which system made each run:
k432, seq 1 (9 x 20):
[[ 35  16 -19   6  20  -6  -4   5 -16   4  -3  29  -6   7 -33  -3  17  36
  -11 -35]
 [ -4  18 -41  -9  35  20  -8  17  17 -17 -23 -14 -26 -18  -7 -16  -7  19
   18   5]
 [ -5  -5 -15 -40 -30  26  22  10  21 -28  20 -15   1  -3  -6 -24  -6 -22
    7  13]
 [ 16 -24   7  11 -24  17  15 -24  -6 -39   7  10  27  10 -24  34  -7 -17
   -3 -18]
 [ 14  -7  11   3  27   6  11  22  10  -6 -24  20   5  24  16  39  -6  32
  -19 -31]
 [ 11  32 -18  -2  15 -18  21  47   2   4  10  15 -29   9 -22 -21  -4  21
   -5  -6]
 [ 12   9 -33   7  -1  34 -10   5  -9 -27  27 -24 -32 -17 -13 -16  -1 -11
   28  -3]
 [ 17 -24  -6 -42 -19  47  -8 -19  13 -23  -6  -5  22   2   2  -7  16   0
   -3 -16]
 [  5  -5  -1  -5   2  -8  27  -6  18 -26 -35  27  34  13 -39  20 -11   5
  -15  -1]]
k432, seq 2 (9 x 20):
[[ -2  13  16 -22  -1 -31   3  30  39   4 -41  -9   8  15  -1 -23   0 -14
   13  18]
 [  9   1  12  33 -25  12  25  11  -8  13  17  -2 -15  -9 -15  15 -14 -36
   13  41]
 [ -2 -14  15  11   9  42 -18 -16 -35   9  31   3  10   9  29  14   8   8
  -31 -10]
 [  5  19  -2 -16  34 -36 -25  -9   1   3 -14   8  29  17 -12 -24  24  14
  -19 -20]
 [  3  20 -17   7  25 -25   5  11  30   4 -24 -20 -14 -17  -6   4  -5 -24
   37  31]
 [ -4 -15   0 -16 -28  30  26  -4   1  20  40  -8  -9 -16  26   9  -3 -21
   -1  30]
 [ -6 -15   1   5  -6  -6  -7 -47 -31  -7  28  19  30   2 -10  10  10   9
  -29 -24]
 [-11   4  -3   3  41 -40 -18  -3  18  -5 -39  -3   5   6  17  15   0  24
    9 -27]
 [ -1  13  -5 -15 -19 -29  26  35  25  26  -1  -5 -34 -11   7 -16  -6  -2
   24  20]]
k767, seq 3 (9 x 20):
[[-30   4 -21   1  50  11 -11  -7  -8 -28   5  -2   6   3  17  12 -11  30
  -23 -22]
 [  4  12 -14 -13   8 -50   0  14  25 -35  -3 -12  -6  11 -10 -12  -2  -2
   25 -37]
 [ 35 -11 -13 -19 -46  14  20   6  20   7  -6   0 -23 -17 -15  -3   7  -9
   35   3]
 [ -1 -19  -8 -23  -9  60  11 -10  -8  12  -2  20   8  -9   4   3   4  27
  -31  14]
 [-32   5  -5   4  32  -8   9  -2  -5 -35  -5  16  27  18 -12  10 -20  22
  -35 -14]
 [  5   6  10  12  -4 -32  12  36  24 -37 -12 -12 -11  21  -7   7 -20 -18
   28 -20]
 [ 42   1   5  -6 -34  34   4  34   2  14   4  -2 -30   1  -9 -18  10  -6
   21   2]
 [  6  -1 -14   3  11  58 -16 -18 -25   5 -11  16   9  -9 -23 -10  10  23
  -24  13]
 [-22   8  -2  -3  45 -10 -11 -11  14 -34 -29  -4  41  17  -9   5  -7  -4
  -17   1]]
k129, seq 4 (9 x 20):
[[ 15   7  17  27   5  33 -26 -10 -29  -5  17 -13  20  10 -18 -10  11 -37
   -7  21]
 [ 11   1  15  -8  40  23 -27 -13   3  25 -25  -2  31  10  22  10  23   0
  -22  13]
 [ -9  28 -12 -10  38 -40   5  -4  15  31  -2  -1  13  -8  -2 -10  11 -13
   -7  37]
 [-26   0 -19   8  14  -2  -1 -28   6 -12  20 -32   1 -25  14  12  -9 -37
   21  30]
 [ -4 -22   3 -18  -5   1  -1 -35  -5  14  42  -9  12  -7  47  23  14  -7
   -8 -12]
 [ 16  -7 -13   8  -1 -42   8 -33  -2  34  -1  22  -4 -21   0  31  14  18
    9 -16]
 [-30 -11 -16   2  -7 -24  17   2  21  -3 -25  -4 -31 -23  19  19 -25  24
   27  -4]
 [-25 -11   1  -6 -46 -15  15  10 -12 -12  41  -4 -29  -3  13 -19 -16  10
    6 -23]
 [ 21 -20   9  21 -44   9 -16 -15 -27 -11  -3  12 -11   1 -22   1   4  15
   13 -40]]
k129, seq 5 (9 x 20):
[[ -7   4  13  13  21  -2 -43   5   4 -28  -5 -42   0  12  22 -11   1 -25
   25 -12]
 [ 29  -3  21 -27 -24   5  -8   1   7  43  13  -8   6   4  19 -19  31 -23
    2  15]
 [ -8  -4 -11  10  -2   8   7 -39 -10  27 -23  20  14 -28 -28   8   2   5
   -9  42]
 [-57  -4   2   2  31 -21  -2 -12   5 -22  -7  -8  19   4  28  13 -23  10
  -18   1]
 [  8  10  14  13  -2 -52  -6   5  -6   4  43 -18  -7  11  17  -1   8 -29
   16 -20]
 [ 29 -18   3  15 -25  23 -13 -15  -3  31 -13  -9 -25 -25  14  19  13  -5
   36   7]
 [-32 -14  -7 -27 -15   8   9 -12  -1  29 -15  22  -4 -17  17 -12  -3  45
  -24   8]
 [-33   8  -9  15  -6 -53  -1 -17 -12 -29   3   6   7  -1 -32 -18 -16   6
    0 -16]
 [  4 -18  32  16 -24  -5 -15  12  10 -29 -11 -27  -3  18  21  13 -10 -25
   30 -24]]
k300, seq 6 (9 x 20):
[[-24  -1   7  13   4  31 -32 -31 -32  22   0  -4  12 -13   2 -20   7   1
  -20  33]
 [-39   4  25  21   6 -52 -11 -19 -12  14   5  -5  20   4  14  -2  -6 -16
  -10  15]
 [  1  -4  16  23 -24 -38  -1   7   5  19   5 -19 -31 -10  25  13  -6 -20
   41  -1]
 [ 16   2  -7   8  -6  27 -12   9 -21  40  28  -8 -42 -19  26  -7  13  10
   11   5]
 [-20  10 -12  22  17   3 -31 -29 -44  16  16   8  -3 -13  -8 -21   8  25
  -21  -2]
 [-43  -4  14   7 -12 -44 -30 -26  -5   2 -26 -10   8  -8   5 -27  -5   5
    8   1]
 [ -8 -12  22 -10 -52 -28   9   1   7  29  13 -10 -15 -10  23 -13   1 -20
   20  15]
 [  9 -13  13  31 -27  28   5  -2 -35  32  31   7 -26 -12  12  17  -2   1
   -1  10]
 [-20   8  16  37  26   2 -30   5 -37  23  -6   8 -12   6  14  -5  -3  32
  -21  -5]]
k295, seq 7 (9 x 20):
[[-25 -13   1   1   5   8   8 -21 -21 -35  27  14  29  15  -2  16 -12  12
  -38 -25]
 [ 20  -2   5  19   9 -49   2   2   8  -7 -19  13  -4  12  -2  32   1  15
   16 -44]
 [ 13   8  -1  -1  -9   1   4  41  15  31 -14 -10 -49 -10  20  -9  -1  11
   30   8]
 [-16   8 -15 -12 -12  48  -4  12 -18  -9  18  -2 -11  -6 -18 -47  -4   8
  -17  19]
 [ -9 -12   4   0   8  14 -19 -29  -7 -44 -22   5  41  15 -24   0  -2   4
  -18 -20]
 [ 23  -8  28  -7   4 -32  11  11  32  10 -35   8  20  22  15  32   6  -4
    5 -13]
 [ 17  18   8  15  -5   2  29  44   4  31  15   3 -29   0   0   6  -7 -17
    7  35]
 [-10  14 -15  21  25  42 -20   2 -34 -17  37 -16 -10  -3  -3 -17  -3  -6
  -12   8]
 [ 11   2 -16 -22  29 -11 -32 -32   3 -24  -6  -6  30   7  -6 -11  24   5
   -3 -35]]
k463, seq 8 (9 x 20):
[[ 31  18   8  19   7   4 -24  26 -10 -31  -7  -7  -1  27 -33 -21   6 -11
   11 -25]
 [ 22   3  -5 -14  -4  52 -20  13  12  -3 -32 -15  -6  -5 -15 -27  11  -8
   17  21]
 [-13  13  -7  -9  17  33  11  -3  -2   4  -3   8  26  -3 -23 -15  -2 -12
  -31  53]
 [ -9   9  -8  16  45   7  10  -4   5 -37  13 -13  26  11  -4  31 -14 -30
   -9  14]
 [ 36   5  -8 -26  28  12   4  16  24  -9  27 -19   6  15  27  18  18 -22
    7 -15]
 [ 30  21 -43 -15  22   5   8  -2   1  27  28   4 -21 -24  -9  -5  24   7
    8   7]
 [-37   0 -45  -8  26  16   3 -20  -5  -8  11  -3 -18 -32  13   2 -12  30
   -4   4]
 [-27 -13 -17 -37  -2 -16  15 -21   9 -34  24   5  23   5   9   0  -5  15
  -20 -32]
 [ 29 -16 -17  -7 -33 -19  27 -15  11 -21  14  12  -4  -6 -22  24   1  -3
   21 -34]]
k904, seq 9 (9 x 20):
[[ -1 -16  14  30   1  45  -5 -11 -30 -30  21  -1  15  14   0  26 -12 -12
  -18  -8]
 [ 20   5  22  -7  39  -7 -18  12   3   4  -2   1  26  35  25  13  19   5
  -22 -28]
 [ 33  29 -11   9  38  -8   0  22  21  15 -25  -6  -4  -1 -21   2  11 -19
   18  27]
 [-15   7 -25  -8  15  54  -6   1   1 -21  12 -25  -8 -16  -1 -17  -8 -15
    4  32]
 [  1  -1 -22 -24  15  11  -4 -33 -15 -21  42   6  29   3  -6  -4  17   4
  -29 -24]
 [ 23  -5 -18  -4  29 -29  11 -19  26  -9 -13   4  12  -3   6  47   7   3
   16 -26]
 [-10  12 -22 -22  20  -1  31  37  34  10  -4  -6 -28 -11  23   6 -14  12
   10  18]
 [  1  12 -34   6 -10  20  16   8 -27  -1  44  11 -33 -17 -24 -18  -5  17
   -5  -2]
 [ 14 -22  -9   0 -16  14 -18 -16 -11 -34   3   1  -8   2   1   9   3  23
   14 -59]]
k300, seq 10 (9 x 20):
[[-13 -14  23  50 -13  11   8 -10 -18   2 -20   9   2  -4 -11  35 -25 -10
    0  25]
 [-14  16  28  13  27 -10  -8  48   2  17   0 -13 -16  24  39  -3  -9   2
   -8   4]
 [ 35  23 -11  18   1 -30 -12   8 -18   3  31  -2 -20   3 -25 -18  18 -10
   19 -25]
 [ 12  -6  -8   3  -2  36 -43 -25  -6   7 -34 -16  -4 -22  -9 -20  17   2
   24  11]
 [-28   9   2 -23  10  -9   1 -21  -1  29  12   0  29  -7   8 -22   9 -14
  -29  44]
 [-21  -9   9  36 -12 -34  14 -23  -8 -14  17  -8   4  -8  -2  33 -21 -29
   15   8]
 [  2 -10  14   4   7   8 -11  22  10  17  -1 -23 -31   0  59  20  -2   5
   21 -12]
 [ 19  18 -28  -4  14 -11   0   0 -22  30  40  16 -24 -11  -3 -12  21  26
  -10 -18]
 [-25  -6 -20  16  -7   8 -29 -35 -20 -17 -28   0  -7 -25 -26 -20  -6  25
   11  -5]]
k295, seq 11 (9 x 20):
[[ 48   6  12  23   9 -18 -21  -7  -4  32   1  -8  -5   0   5  18  28 -21
   26  -6]
 [  2  17 -16  -8  19   9 -12  -7   0  49   5 -11 -12 -27  12 -19  20  -7
    6  43]
 [-41   6 -20 -15   7  -4  -4 -35  -5 -14  23 -15  23 -16  -8 -25  -3 -20
  -12  29]
 [-11 -25   6  -4 -19 -28   2 -47   5 -24  14  -8  28  -2  10  25   0 -21
    8 -20]
 [ 18 -17   5   4 -24 -27  21 -14   2  41  11  16 -15 -15  22  38   8   9
   13 -10]
 [-27   9 -18  19  -2  -4   9   4 -22  34  14   9 -41 -29   7  -6 -12  28
   -1  18]
 [-49   0 -11  -1  -5  -7 -25 -11 -21 -27  11 -11 -10  -6   4 -38 -13  23
   -5 -19]
 [  2 -22  17 -16 -44 -22 -17 -17   4 -19 -25   4  12  10  -9 -18   6  11
   13 -39]
 [ 13 -20  32   6 -43   6  11  10   5  34 -42  21  -5   0  -2  10  -1  12
    5  12]]
k463, seq 12 (9 x 20):
[[  5  12  10   9   8 -34  -9 -28  -2  25  11 -11  26  -7  -6  -4  18 -45
    5  34]
 [ -4  -9   6  18  25  -2 -12 -22   6  27  -5 -19   1 -16  41  40   4 -18
   16  21]
 [ -6   8   8 -17  28 -39   0  -1   9  44  14   1   7   3  44   7  17   7
  -16   2]
 [-13  13 -16  12  12 -64 -11 -20   0  16  10 -11 -15 -20   9  -1   6  -1
   26  -9]
 [-26 -24   4 -16 -26 -16 -16 -27   4  17   2 -16 -14 -23  46  -3   4   9
   19 -10]
 [-12 -15  14  -5 -30 -41   5 -35 -13  34   2  25  15  -8   2   2  10  16
  -14  -7]
 [-15 -16  19  35 -19 -40   5  -8  -2   7 -28   9 -13  -5   6  32 -19  12
   20 -14]
 [ -9 -12  45   1 -37 -23  -5  28  -1  22  -8   0 -14  19  31 -12  -4   9
    2 -15]
 [  5   7  28  32 -27 -30 -28  -2 -29  25 -12   7  -7   5 -23 -29   9  -1
    8   0]]
k904, seq 13 (9 x 20):
[[ 21  14   4  -3  29  15   6   3  -1  50   8  10  11  -1  11  11  21  -9
  -23  39]
 [ -9  13 -27  26  46  24 -31 -21 -19   7 -15  -7  -9 -24  -6   1   3  14
    3  17]
 [-24  10 -23 -27  26 -17 -30 -15   7 -26  13 -28   7  -4  13 -35   9  -1
    5 -18]
 [ 19   0 -27 -33 -13 -32  20 -29  24  -1  23  -4  12 -17 -12   3  17 -26
   19   1]
 [-11 -24 -20 -15 -11  21  34 -19  19  10  -5   9 -10 -31  21  39 -12  15
    6  14]
 [-32   4 -15   0  10 -13  16   9 -15  12  14  25 -20  -5  11   0 -14  51
  -28 -16]
 [  9   8  -7  28 -12 -41  -9  11 -14  -9  11  -1 -36  -1 -11  -6  -4  13
   29 -40]
 [ 17 -16  14 -22 -50   9  -3  25  18  -5 -12 -14 -23   5  11 -21   3  -3
   31 -17]
 [  8 -11  15 -15 -45  21  22   4  -3   7 -19  31  14   7 -35 -14  -1  10
  -21  13]]
k767, seq 14 (9 x 20):
[[ 18   2   7  21  22  42   1 -13 -12  24  -7   9  19  -5 -11  25   7 -16
  -17  42]
 [-15  21   0  11  66   2 -10   9  -1  -2  10 -13  16  13  23  13  -2 -10
  -21  15]
 [ 13  27 -21  12  31 -38  -7   9   4 -12  34 -24 -15   0  -2  -3   7 -25
   25 -12]
 [ 37  -6 -24 -11  -6  10 -13 -18   9  14  11 -19 -23 -27  13   6  24 -10
   40  -9]
 [  4  -8 -30 -41  12  17   0 -32   6  29   2  12   8 -24  14  -1  24  28
  -15   2]
 [-41  -5 -29 -18  17 -27  26 -28  13 -17   5  10  16 -15   2  18 -17  18
  -15  -2]
 [-16 -16   2 -15 -24 -28  30  16  23 -27  19  -9 -12   8  27  20 -21  -3
   14 -28]
 [ 20 -13   3  -6 -45   7  18  24 -10  11  17  19 -35   2   1  -4  -1  28
    4 -32]
 [-14 -15  -2  10 -18  32 -13  -6 -20   0 -37  21 -13 -10 -15 -10 -10  49
   -8 -12]]

runs to name:
seq 15 (2 x 20):
[[ 20  17 -21 -26  13  -1  -7   2  10 -26  41 -25   7   6  -8 -26  17 -32
   11  -8]
 [ 44 -15  -9 -21  -6  35   9 -24  18  -1   0  -1  23  -7  -8  25  21 -25
    9   8]]

k129
seq 16 (2 x 20):
[[ 40  -5 -21 -26 -41  -3  14  -2  10  -1   6   9 -15 -11 -29 -16  15   3
   24 -21]
 [ -5 -21 -21  11  -8  45   7 -21  -3 -21 -31  11  -6 -22 -19  25 -16  24
    7   1]]

k432
seq 17 (2 x 20):
[[-25 -27  -6  14 -25  -2 -21 -35  -6 -21 -23 -11 -13 -23   5   6 -13  17
   29 -21]
 [-23 -23  29 -20 -41  -6   2  13  14   4 -38   6  -2   9  20 -13 -12  25
   -1 -11]]

k432
seq 18 (2 x 20):
[[ -8   5   9 -43 -12 -49  24  16  30   8   2   8  15  16   9 -16   3   1
  -11  -6]
 [ -4 -10  -6  24 -42   1  39   1 -11   1  22  13 -25 -18 -19  20 -24  -5
   12  13]]

k767
seq 19 (2 x 20):
[[ 38   6 -14   7  12  -5  11  29   7   5  -7  14 -34   4   0  23   3  31
   15 -38]
 [ 14   9 -12  -9  -9  24   6  47  14 -19 -22  -1 -35   5 -16 -23 -10  21
   18 -13]]

k904
seq 20 (2 x 20):
[[-37  18 -22  -2  22 -28 -21 -19  -6 -31   2 -13  12  -6 -21 -36  -5   0
   -2  -2]
 [  3 -26  16 -18 -33 -18 -12 -20  23 -24 -15 -22  14   3  14   2   4 -24
   31 -22]]

k295
seq 21 (2 x 20):
[[-14   1 -26 -40 -22 -11 -11 -22  -3  -7  16  -3   0 -14 -13 -51  14  14
   -1 -12]
 [ -2 -24 -11  -8 -36 -29  19 -42  12 -18  -7  10  14 -17 -20  21  -4  -3
   18 -15]]

k904
seq 22 (2 x 20):
[[ 24  25  -2 -19   9 -34   9  19  27  28 -24   6   7   5 -22 -20  17 -12
    8  23]
 [  8   8 -16  16  -8  28  14   0   1 -19  11 -14  -7 -16 -34  -1 -11 -39
   21  38]]

k300
seq 23 (2 x 20):
[[  0  12   3   4   8 -43 -38 -32  -8  17  -5 -14  16  -8  -8 -28  24 -18
   13   6]
 [-10  -8   8   1   3  -8 -11 -22  19  32 -29 -18   5 -23  26  13   5 -20
   22  40]]

k432
seq 24 (2 x 20):
[[ 23   3   3  27  12  -2 -22 -11   0 -38   0 -25  12  10 -18  12   3 -41
   28 -12]
 [ 36  -7   5 -30   1  44  -4   9  22  29 -12  -8   1  -2  24   5  24  -8
    5  16]]

k463
seq 25 (2 x 20):
[[ 36  -7  32   3   4   4  -9   7   8  33 -46  17  17  17   3  20  19   8
   -5  -1]
 [-24  25  -1   8  20 -12  17  28   8  28 -23   9 -12  -6  -9 -13 -16   9
  -10  46]]

k129
seq 26 (2 x 20):
[[ -2 -11  14  37   9 -15 -23 -15 -21 -31  -4   0   7  15  -1  25  -7   9
    4 -45]
 [ 25   3  25  -5  -5 -19  -8  42  19  26 -22  -5 -23  19  28  -2   9   9
   19 -20]]

k129
seq 27 (2 x 20):
[[ 28  16 -11  27  17 -20  -3  19  -1  14  22 -15 -40  -8  12  16   5 -10
   35 -11]
 [  5  10 -34 -20   8  31 -21  -4  -5  13  18 -18 -29 -27   9 -33  18  10
   14   5]]

k295
seq 28 (2 x 20):
[[-14  26   0  18  32 -40  -4  -3   5 -25   1 -13  26  13 -25  -6  -7 -34
    0  16]
 [ 12  -5  19   7  11  19  -9   7  10  -1  16 -35   5   7  37  22   3 -46
   17  16]]

k129
seq 29 (2 x 20):
[[ 11 -23   1   2 -53   0  -6 -25 -16 -22  27  -6  -8  -7  -8  -5   4  -9
   22 -33]
 [  4 -26  21 -11 -15  36 -11 -13  -5  36 -29  16   6  -3  28  12  12  28
  -16   3]]

k300
seq 30 (2 x 20):
[[-28   6   3 -12   1  11 -38 -14 -22 -16   9 -14  17   7  -4 -54   9   1
  -17  -1]
 [ 14  -4  13  12 -11 -37  -6 -36   0 -15  -8   3  39   8 -33   9  10 -31
    7  -7]]

k767
seq 31 (2 x 20):
[[ 47   7 -26  13  -5  21  14  -8 -17  18  20  20 -17 -18 -36  12  14   2
    6   2]
 [-17  -5 -36 -17  36  46  -9 -20  -3 -17  -3   0   4 -16  10   4  -1  31
  -18  -3]]

k432
seq 32 (2 x 20):
[[ -2  11  11  36  23 -11  -3  42   5 -15 -11 -19 -29  14  17  19 -21  -5
   24 -10]
 [ 25  17  -5  -9  -9  14 -27  28  -8  10  12 -17 -31   1  -3 -48  19  -2
   20  -7]]

k767
seq 33 (2 x 20):
[[-13   4 -19  -9  30  -3 -24   9  21 -23 -42 -16 -15  -5  12  -9  -6  29
   21 -23]
 [  4   7 -25 -56 -18 -14  14  -2  19  -3  26  -2   4  -6  -8 -40  16  -3
   -1  -4]]

k300
seq 34 (2 x 20):
[[-40  15  16  19  18 -52 -26   2  -9 -10 -10 -11   7  13   4 -24 -10   3
   -3  -7]
 [ 11   5  24   9 -17 -25 -18  18  12  22  -7 -29 -21   0  23 -11   8 -29
   39  10]]

k432
seq 35 (2 x 20):
[[ 36  14  22  22  13   1 -14   3 -12  27 -26  20  22  18 -33   0  20  -7
  -14  14]
 [ -9  19   3  26  40   8  -8   7   7  13 -27 -13   6  -5  -3   8  -8 -22
    4  52]]

k767
